In the rows, zero is written as 128.
Each run below is a few steps of one of 6 hidden systems, one row a step.
trace 1, U, 10 rows:
[[ 85 131  91 118 120  94 143 142 121 122 118 131 169 146 109 111 121 157
  114 123 104  79 114 114 110  89]
 [157 130 151 123 147 135  99 106 124 129 160 130  94 129 107 143 162 108
  142 155 109 150 138 140 137 191]
 [136 140 117 136 110 154 169 152 113 124 101 127 169 127 165 151  79 144
  126  97 147 134 147 118 144 108]
 [130 106 143 116 130 117 113 111 149 142 123 124  82 115 119 110 166 138
  144 119 111 102  80 153  89  97]
 [111 135 130 135 149 131 107 130 129 135 150 107 162 129 113 112 101 126
   92 153 126 114 162  82 169 160]
 [161 135 127 143 108 121 170 121 109  97 140 144 119 141 169 135 154 105
  170 122 139 156 147 145  96 126]
 [108 117 128 117 119 143 102 125 144 162  88 130 109  96 111 120  92 133
  109 111 152 143  96 138 149  90]
 [103 131 105 113 152  84 129 138 120 107 154 123 160 148 107 114 157 143
  129 148  98  83 121 124 114 137]
 [169 137 147 136 133 162 118 116 110 125 140 139 103 135 142 154 117 102
  140 138 119 177 155 120 148 181]
 [127 131 120 129  94 138 169 139 131 139  90 134 154 123 148 140 109 159
  128  82 145 119 117 143 110  67]]
trace 2, V, 10 rows:
[[149 127 136 118 162 126 100  55  97 140 155 164  74 133 109 112 137 113
  159 168  90 119 106 225 110 156]
 [143 149 153 128 112 141 150 165 115 103  95 142 148 221 169 154 106 167
   70  86 152 141 138  99 127  96]
 [126 120 134 117 154 151 128  97 164 142 147 168 166  61 111 116 177 166
  158 104  54 136 106 128  98 127]
 [165 171 125 145 146 106  92 136 139 182 108  60 136 119 162 143  96 102
   85 117 149 114 137  91 156 113]
 [109  98  88 137  81 129 171 151 112 103 139 125 128  87 114 135 130 101
  198 148  99 126 153  84 113 155]
 [116 110 143 122 103 130 108 101 130 159 115 106  77 118  81 127 109 118
  114 146 195 111 116 197 158 117]
 [103 105 136 108 164 117 155 168 107  53 156 138 138 174 158  87 129 142
  127 141 142 105 126 118 120 136]
 [162 151 155 140 144 150 104  57 119 144 145 183 112 151 129 118 137 124
  120 135  92 166 137 167 112 141]
 [136 156 125 127 118 118 144 163 149 125  94 138 178 141 158 152 140 152
   99  73 145 169 121  90 124  82]
 [122 126  97 114 156 113  92 124 147 161 130 121 135  58 103 127 144 124
  155 131  65 125  94 108 125 136]]
trace 3, G (10 x 26):
[[117 110 117 123 102 185 160 164 110 137 101 113 150 108 128 158  53 159
  133 112 120  98 147 105 162 139]
 [142 110 164 140 118 116 153 111 147 127 166  82 110 130 133 107 178 136
  144 136 145  55 137 148  92 123]
 [119 114 168 131 158 174  99 124 136 133 127 122 115 125 152  85  64 129
   81 129 158 137 136 103 170 124]
 [121 144 125 144 141  86 154 111 127  86 167 152 166 147 155  81 169 111
  132 135 148 148 148 130 100 107]
 [129 129 130 112 132 130  86 118 134 138 102 166  88 116 109 137 126 108
  121 120 146 210  95 142 149 123]
 [104 147  64 106 139  82 140 155 102 111 122 144 177 128 110 147 135 139
  148 130  88 123 109 128 123 127]
 [172 135 129 129 101 137 110 112 110 164 112 114  74 139 110 184 132 116
  146 135  92 125 127 142 122 160]
 [122 112 127 121 115 174 177 152 120 128 115 119 167 118 140 144  92 178
  136 104 111  77 138 124 129 121]
 [147 113 175 142 130 132 117 103 163 148 156  86  96 115 135 101 163 129
  123 130 132  80 127 121 103 120]
 [115 131 142 143 149 148 123 135 134 121 135 120 154 118 162  87  79 118
   92 127 162 144 154  87 163 118]]
trace 4, W:
[[175 143 118 127 130 104 135 107 109 118 138 152 100 141 149 149 179 110
  178 126  83 150 114 154  77 137]
 [128 117 134 111 106 168 124 153 131 155  72 129 114 136 125 162  81 170
  102  88 119 120 101 114 139  98]
 [118 118 121 128 141 116 133 124 155 140 162  94 162  72 106 117 166 139
  151 136  95  78 132 108 118 145]
 [166 115 168 136 136 168 126 132 118 121 139 100  79 124 164 134 100 100
  135 139 169 145 150 130 155 164]
 [102 122 117 151  73 107 172 122 135 114 125 134 145 142 132  95 138 125
  127 114 163 120 146 115  96  69]
 [101 126 136 113 165 113  72  98 137 144 138 141 113 122  89  91 122 124
   96 153 139 135 102 157 156 128]
 [141 160  99 127 161 109 144 155  91  93 140 140 179 156 165 137 110 122
  128 134 109 147 151 107 139 154]
 [156 132 135 128  95 133 128 102 122 136 106 169  86 150 120 157 161 130
  149 109  98 165 108 149  87 115]
 [109 124 110 105 132 140 123 155 139 162  90 110 160  93 110 151  96 172
  110  98 118  98  97 123 150 102]
 [146 115 134 129 158 125 120 130 134 123 169  91 115  91 139 120 153 111
  166 152  92  99 137 102 123 177]]
trace 5, X, 10 rows:
[[104 111 121 129 146 143 107  91 132 135 135 176 120 103 118  76 115 126
  137 137  72 141 112 117 109 114]
 [158 177 130 145 112 106 119 123 134 150 120 118 159 159 134 161 146 123
   93 113 131 153 154  98 133 125]
 [107  93 114 107 108 144 140 165 136 110 113 136 118  82 109 144 129 129
  165 116 133 159 111 110 140 137]
 [145 143 107 131 125 105 116 111 112 172 112  90 110 117 124 143 106 116
  133 138 128  83 118 169 132 114]
 [110 110 136 116 141 129 139 158 109  84 150 121 128 170 130 113 119 139
  121 147 126  98 143 104 135 157]
 [150 124 160 145 123 172 147  81 127 135 146 150 124 114 147 109 118 128
  139 126 136 138 152 164 121 128]
 [131 135 142 120 146 101 120 139 157 124 122 125 137 135 151 110 163 142
  108  99 140 134  97 113 103  83]
 [105 133 104 130 137 124  95 109 130 146 128 153 139 102  96 111 114 114
  121 144  88 156 130  95 141 138]
 [157 152 116 132 104 115 137 146 114 130 117 109 132 137 133 180 130 108
  135 122 155 158 145 126 147 145]
 [109  91 112 103 115 133 148 151 114 115 109 129 100 107 119 131 114 140
  165 124 135 110  96 160 124 118]]
trace 6, T, 10 rows:
[[173 110 171  88 178 171 168 167 143  97 139 122 152  87 173 171 170 181
  169  84 135 131  98 178 128 156]
 [140 118 146 152 157 156  97  78 147 167 123 138  87  92 180  55  91 113
  124 120  72 112 109  97  90  80]
 [106 141 134 166  64 117 154 132 158 132 141 105 182 147 106 122 150 130
   89 120 146 119 194  36 122 112]
 [115 108 125 115 117 126 116 130 142 128 139 111 108  56  83 143 143  88
  159 151 203 183 128 168 181 164]
 [117 136  82 111 170  53 109 154  97 111 113 104 101 149 162  97 106  95
  135 146 149 100  80 154 118  91]
 [120 124 135 123 118 138 127 117  85  92 141 175 109 226 100 133 123 148
  111 156  77 121 150 116 116 169]
 [171 158 148 122 135 173 158 107 119 149 118 151 176 122 141 181 118 177
  126  93 134 142 137 204 147 132]
 [151 118 144 115 163 139 117 144 168 131 113 136 117  80 175 115 160 144
  150  81  86 148  77  96  86  90]
 [106 132 108 162 106 129 107 102 142 172 133 109 142 101 108  96  99 108
  111 146  77 102 161  45 125 121]
 [129 116 125 140  71 120 165 157 131 118 139  75 134 108 106 165 143 105
  150 139 198 124 171 119 155 157]]
trace 7, W:
[[119 134 137 128 105 146  68 119 166 196  64 134 100 118 108 129  94 143
   68  88 107 156  90  72 134  69]
 [102 136  78 126 132  98 122 151 136 137 160  86 190  65  73 149 147 112
  149 160 103 115 158  78 167 189]
 [173 106 132 124 108 140 151 136  80  99 130 114  40 128 160 158 115  74
  196 152 173 153 135 185 132 170]
 [ 83  99 119 128  75 122 172 138 118 117  93 133 119 172 130  93  96 166
  110 106 147  59 107 139  85  39]
 [103 120 168 109 204 136  78  87 154 138 182 134 151 126  88  74 147 167
   85 158  91  83 118 141 145 160]
 [190 173 153 145 169 154 153 138 110  97 152 141 182 145 212 154 125 118
  125 109 139 192 178 115 148 165]
 [141 140 120 148  56 106 128 101 159 156  81 161  96 116 125 141 173 109
  140  83 133 198 102 113  75  51]
 [ 74 121  75 102 138 106  74 152 136 179  94  94 140  73  58 132  76 130
  103 144 121 106  95 105 187 127]
 [148 115 100 122 149 110 152 156  78  79 179  96 115 135 140 147 138  90
  196 183 102  97 160 126 131 220]
 [156  99 172 132  69 182 183 110  98 107 102 158  63 191 158 143 107 152
  143 102 161 117 129 193  92  96]]
trace 8, V (10 x 26):
[[150 146 183 112 164 119  91 108 154 131 137 142 118 170 121 129 178 153
   81 114 143 148 103 157 125 125]
 [147 158 109 126 175 140 135 147 116 115 122 158 186 122 187 128 101 139
  126 103  79 162 130  88 128 127]
 [157 151 107 144  89 108 115 102 144 186 102 114 118  95 109 167 157 115
  146 111  89 135 120 118 100 108]
 [100 106 108 112 113 136 129 180 134 138 107  77 142  95 103 148  89 139
  122 126 148  96 125  91 170 136]
 [130 102 128 131 132 123 146 111 108 119 165  97  98 108 126 109 130 109
  174 168 133  70 137 174 122 156]
 [133 109 172 139 104 163 139 119 112 104 128 142  82 184 146 108  98 123
  106 132 171 136 151 134 132 125]
 [103 124 143 127 140 128 145 103 148  99 150 183 167 127 129  80 162 153
  122 112 132 155 123 141 106  97]
 [152 169 135 126 178  99  73 119 145 148 129 131 138 129 143 125 146 111
   92 121 118 176 113 105 140 127]
 [139 155  68 130 116 106 142 152 102 131 107 136 161 110 138 167 113 111
  160 119  89 157 133  98 127 132]
 [127 112 113 108  92 123 119 139 129 165  95 101  93 102  80 176 134 137
  148 123 123 103  97 154 130 126]]
trace 9, T (10 x 26):
[[ 83  86 109 107 112 139 140 121 101 123 123 139 105 125  79 114  97 147
  149 153 118  76 111 175 134 134]
 [153 132 173 119 171 134 137 128 126 114 161 100 141 165 154 122 145 163
  109 131 138  67 133 163 125 144]
 [146 121 173 143 144 182 138 103 130 107 143 171 122 134 178  91 108 129
  123 114 130 174 146 117 123 124]
 [129 160 124 151 102 105 122  97 162 162 113 145 161 114 124 119 156 124
  104  97 142 167 129 115 110  68]
 [110 132  99 111 141  97  90 162 144 131 123 116 139  93  97 143 146 108
  129 133 117 169 114  70 154 150]
 [134 135  72 133 114  97 134 132  81 136 123 101 108 120 124 148  93  84
  168 165 117 107 139 142 137 152]
 [128  98 137 104  96 141 156 156 101 107 107 120  86 176 119 158 118 160
  140 122 139  86 110 161 117 127]
 [118 110 161 108 171 164 136 103 134 122 151 154 149 123 127  95 125 181
  122 121 106  88 113 177 123 126]
 [172 153 176 151 162 148 122 106 151 135 155 121 147 135 186 105 144 130
  101 110 115 137 153  94 114 125]
 [122 133 124 158  84 141 135 114 148 138 113 152 137  97 132 117 121 101
  126 109 148 200 152  79 130  99]]
trace 10, X, 10 rows:
[[143 119 115  77 146  71 139 190 125 114  93  85 102 137 137 175 172 157
  149  98 165  83  51 195 108  97]
 [ 95 114  96 123 175 147 110 101  79 128 146 156 125 145 121  78  57 139
  136 177  22  59 129 117 125 158]
 [191 158 191 172  87 164 172 103 125 113 160 125 141 201 168 157 160 131
  108 117 144 141 212 102 109 156]
 [102  74 167 107 113 174 147 146 194 122 102 144 120  50 139  95 152 166
  144  67 162 156  75 119 108  61]
 [118 174  83 139 172  48  49  91 150 204 128  82 148  88  98  99 132  96
   94 153  96  94 106 111 137 104]
 [118 130 112 129 121 127 119 179  87  75 145 130 126 179 116 157  96  85
  118 172 156 191 182  63 192 216]
 [144 105 123 125  71 157 198 108  99 120 106 152 102  91 139 158 115 124
  198 110 199 150 121 252 120 100]
 [117 126 124  82 199  74 101 143 130 129 117 118 122 171 134 103 156 189
  106 113  83  32  42 170  83  80]
 [133 150 133 160 160 170 113  89 103 120 178 170 171 162 141  95  90 125
  110 164  17 131 199  38 131 195]
 [186 130 188 164  37 175 177 129 169 127 111 124 110 117 163 179 176 116
  140  71 199 214 171  99 112 109]]
trace 11, U:
[[124 134 155 131 118 124 130  87 142 119 162 160 145 146  87 121 185 140
  120 139 136 149 148 154 121 144]
 [136 136 111 112 161 137 133 160 128 123 116 125 162  74 159 144 104 122
  144 109 150 171 118 131 165 133]
 [130 131  99 124 120 100 119 136 113 136 102 132  98 146 137 129 127 124
  143 122  76 110  97 105  87  97]
 [125 127 147 134  99 144 114 104 135 149 139 121 126 139  74 147 138 138
  107 144 121 118 158 120 146 161]
 [147 123 132 123 135 138 172 150 118 107 140 106 151 106 162 143 126 135
  158 117 161 115 138 159 135 134]
 [132 113 140 123 146 138 106 127 127 137 112 123  79 127 157 100  98 121
  123 123 119 116 100 121 118 103]
 [108 138 136 142 123 117 127 104 133 126 150 142 158 159 109 100 137 139
   95 138 121 115 153 107 124 121]
 [144 134 132 127 137 127 135 125 132 114 143 139 137 101 140 135 153 108
  152 126 150 179 134 143 138 145]
 [119 132  92 118 124 116 124 148 117 139  92 129 128 111 139 131  94 122
  134 113 120 135 102 117 130  94]
 [120 124 124 120 116 110 113 117 122 136 132 130 111 153  86 137 150 138
  127 145  95 104 121 128 114 140]]
trace 12, G (10 x 26):
[[120 105 118 120 115  88  80 175 149 138 123  62  63 121  98 137 159  94
  134 150 100 101 111  32 123 154]
 [129 136  94 163  94 145 170 110  73 137 139 100 150 119 139 132  40  92
  142 167 169  99 199 159 174 153]
 [134  84 202 105 110 153 166 142 134  74 142 136  83 193 127 131 176 173
  126 112 185 107 115 183 106 129]
 [ 93 108 134 108 213 149  77  93 136 140 142 162 127  88 135  41  82 143
  113 141  81 111  83 143 138 110]
 [168 209 120 162 145  70 110 103 125 139 135 142 180 191 166 129 158 108
   79 117 105 164 160  85 103 106]
 [139 114 126 130  75 173 153 134 142 117 110 178 125  71 118 169 146 114
  180  97 127 239 138 107 133 143]
 [ 97 114  70  92 122  66 135 175 139 148  92  78 139  69  92 151 147 142
  158 114 146  75  65 162 125  87]
 [132 124 122 133 123 122  83 134  95 145 139  77  75 180  92 145  88 101
  108 188  89  72 158  79 156 198]
 [163 129 158 151 113 192 210 102  84 101 152 144 157 154 185 132  83 148
  148 123 157 104 190 192 129 142]
 [119  81 204 102 145 160 123 120 187 115 125 150  87 124 136  79 177 183
  110  83 143 118  67 147  86  70]]

Which system made each run below?
trace 13 (2 x 26):
[[132 132 150 104 188 132 122 102 164 159 139 118 174  69 129 106 150 179
  119 101 142  86  86 211 131  94]
 [152 132 162 145 184 130  98 140 144 104 161 114 115 138 197  76 134  99
  110 135  88 142 143  23 112 146]]
 => T
trace 14, 2 rows:
[[ 80 113 121 113 160  98 139 131 137  78 163 168 168 135 120  70 168 147
  128 135 114 129 115 115 105 116]
 [162 169 119 132 158 104  69  93 122 169 117 140 101 120 132 138 123  88
  114 137 120 186 111 150 143 132]]
 => G
trace 15, 2 rows:
[[158 154  86 122 124 122 120  91  99 161  88 177 109  86 134 161 109  99
  171 115 121 201  94 212 127 105]
 [116 126  81  98 132  82 111 199 124 139  76  86 116 144 125 161 115 148
  120 108  86  78  75  72 115 100]]
 => W
trace 16:
[[126 135 112 127  94  47 100 138 173 138 139  98 111  99  71 152 242  90
  148 132 142 167 110  92 105 129]
 [101  99  79 113 126 163 122 148  74 129  92 135  93  86 124 131   9  93
  157 156 145 149 123 150 192 150]]
 => W
trace 17:
[[175 128 107 127 133 111 140 107 124 153 109 128  80  86 170 135 157 115
  200 104  63 106  75 166  50  87]
 [100 134 120 140  78 147 107 135 150 189  80 107 148 136  83 145  82 161
   65 105 101  96 139  52 145  95]]
 => G
trace 18, 2 rows:
[[107 138 101 112  98 124 131 172 131 137  86 125 165 132  97 174 113 155
  106 102 132 144 123  90 154 118]
 [137 111 106 118 118 129 138 135 117 142 135  92 115  76 103 162 133 118
  180 147 110  97 127 150 138 169]]
 => X
trace 19 (2 x 26):
[[171 112 138 100 130 123 177 174 123 101 137  91 121 120 146 190 193 159
  190 107 112  83 109 160  95 160]
 [133  96 166 129 135 207 111 105 125 167  99 127  76 116 149  99  41 152
  105 118 104  86 115 130 137 108]]
 => V
trace 20, 2 rows:
[[117 128 136 150  93 153  75  68 123 180  95 154  68 135  96 104  66  94
   87 142 145 173 131 133 154 103]
 [103 155  82 108 129  58 165 179 131  92 130 123 217 139 117 151 182 150
  126 108 152 128 122 126 122 107]]
 => T
trace 21:
[[171 138 157 130  81  94  91  96 120 156 123 107  30 209  78 178 189 112
  116 150 116 112 117 152  93 149]
 [ 86 107 118 109 147 188 179 180 114  99 112 142 208 112 157 115  48 190
  112  97 128  97 138 106 162 115]]
 => X
trace 22, 2 rows:
[[150 133 125 122 136 111 137 110 104 101 154 148 111 126 128 140 164  99
  170 149 150 165 133 190 126 161]
 [135 132 120 106 147 133 133 139 102 117  90 167 117 161 162 128  97 156
  123  99 111 136  85 159 111  89]]
 => X
trace 23:
[[116 125 130 154 167 130 116 123  97 110 157 103 118 172 183  53  53 101
  100 171 106  68 164  66 134 137]
 [126 122 193 161  75 160 161  75 148  99 171 163 133 153 115 100 171 118
  115 135 197 180 193 141 127 134]]
 => X
trace 24, 2 rows:
[[161 164 125 140 121 141 184  93 123 145 128 159 203 135 156 149 148 185
  138  84  72  94 139 167  76  90]
 [159 121 185 102 169 154  69 144 191 166 110 103  98  87 135 142 162 155
  100  85 116 150  76  96 134 122]]
 => W
trace 25:
[[170 102 208 165  77 155 129  93 150 116 166 112  35 175 144 108 182  94
  134 143 122 127 168  72  75 152]
 [ 94 128 132 165  90 149 168  95 150 149 133 115 188  68 132  81  79 117
  103 119 236 135 176 156 169  72]]
 => U
trace 26:
[[137 133 104 144  85 131 126  99 108 156 101 139  92 110 120 143  97  91
  148 133 136 161 131 151 131 112]
 [ 97 116 116  99 118 105 134 153 124 124 112 117 135 149  90 142 130 162
  112 123 153  91 102 159 137 111]]
 => U
trace 27 (2 x 26):
[[142 110 149 121 134 143 111 161 129 129 112  85  80 131 153 130  97 118
  118 126 151 115 117 101 144 132]
 [101 114 109 144 111 132 161 100 110 116 150 149 145 121 120  91 114 128
  150 146 111 100 152 139 109 120]]
 => V
trace 28:
[[165 152 138 117 160 150 125 113 115 115 144 169 148 107 134 167 147 120
  151 125 134 211 137 175 159 179]
 [158 155  94 124 136 102 115 135 121 157  73 137 110 120 176 141 110 117
  139  89  95 146  79 125  95  66]]
 => T
trace 29 (2 x 26):
[[124 138 140 138 140 160 103 114 129 154 106 140 132 137 150 100  63 135
   80 116 116 135 133  90 146 101]
 [121 136 118 143  98  94 149 125 148 118 155 119 161 110 102 132 188 110
  143 132 153 149 155 111 120 133]]
 => X
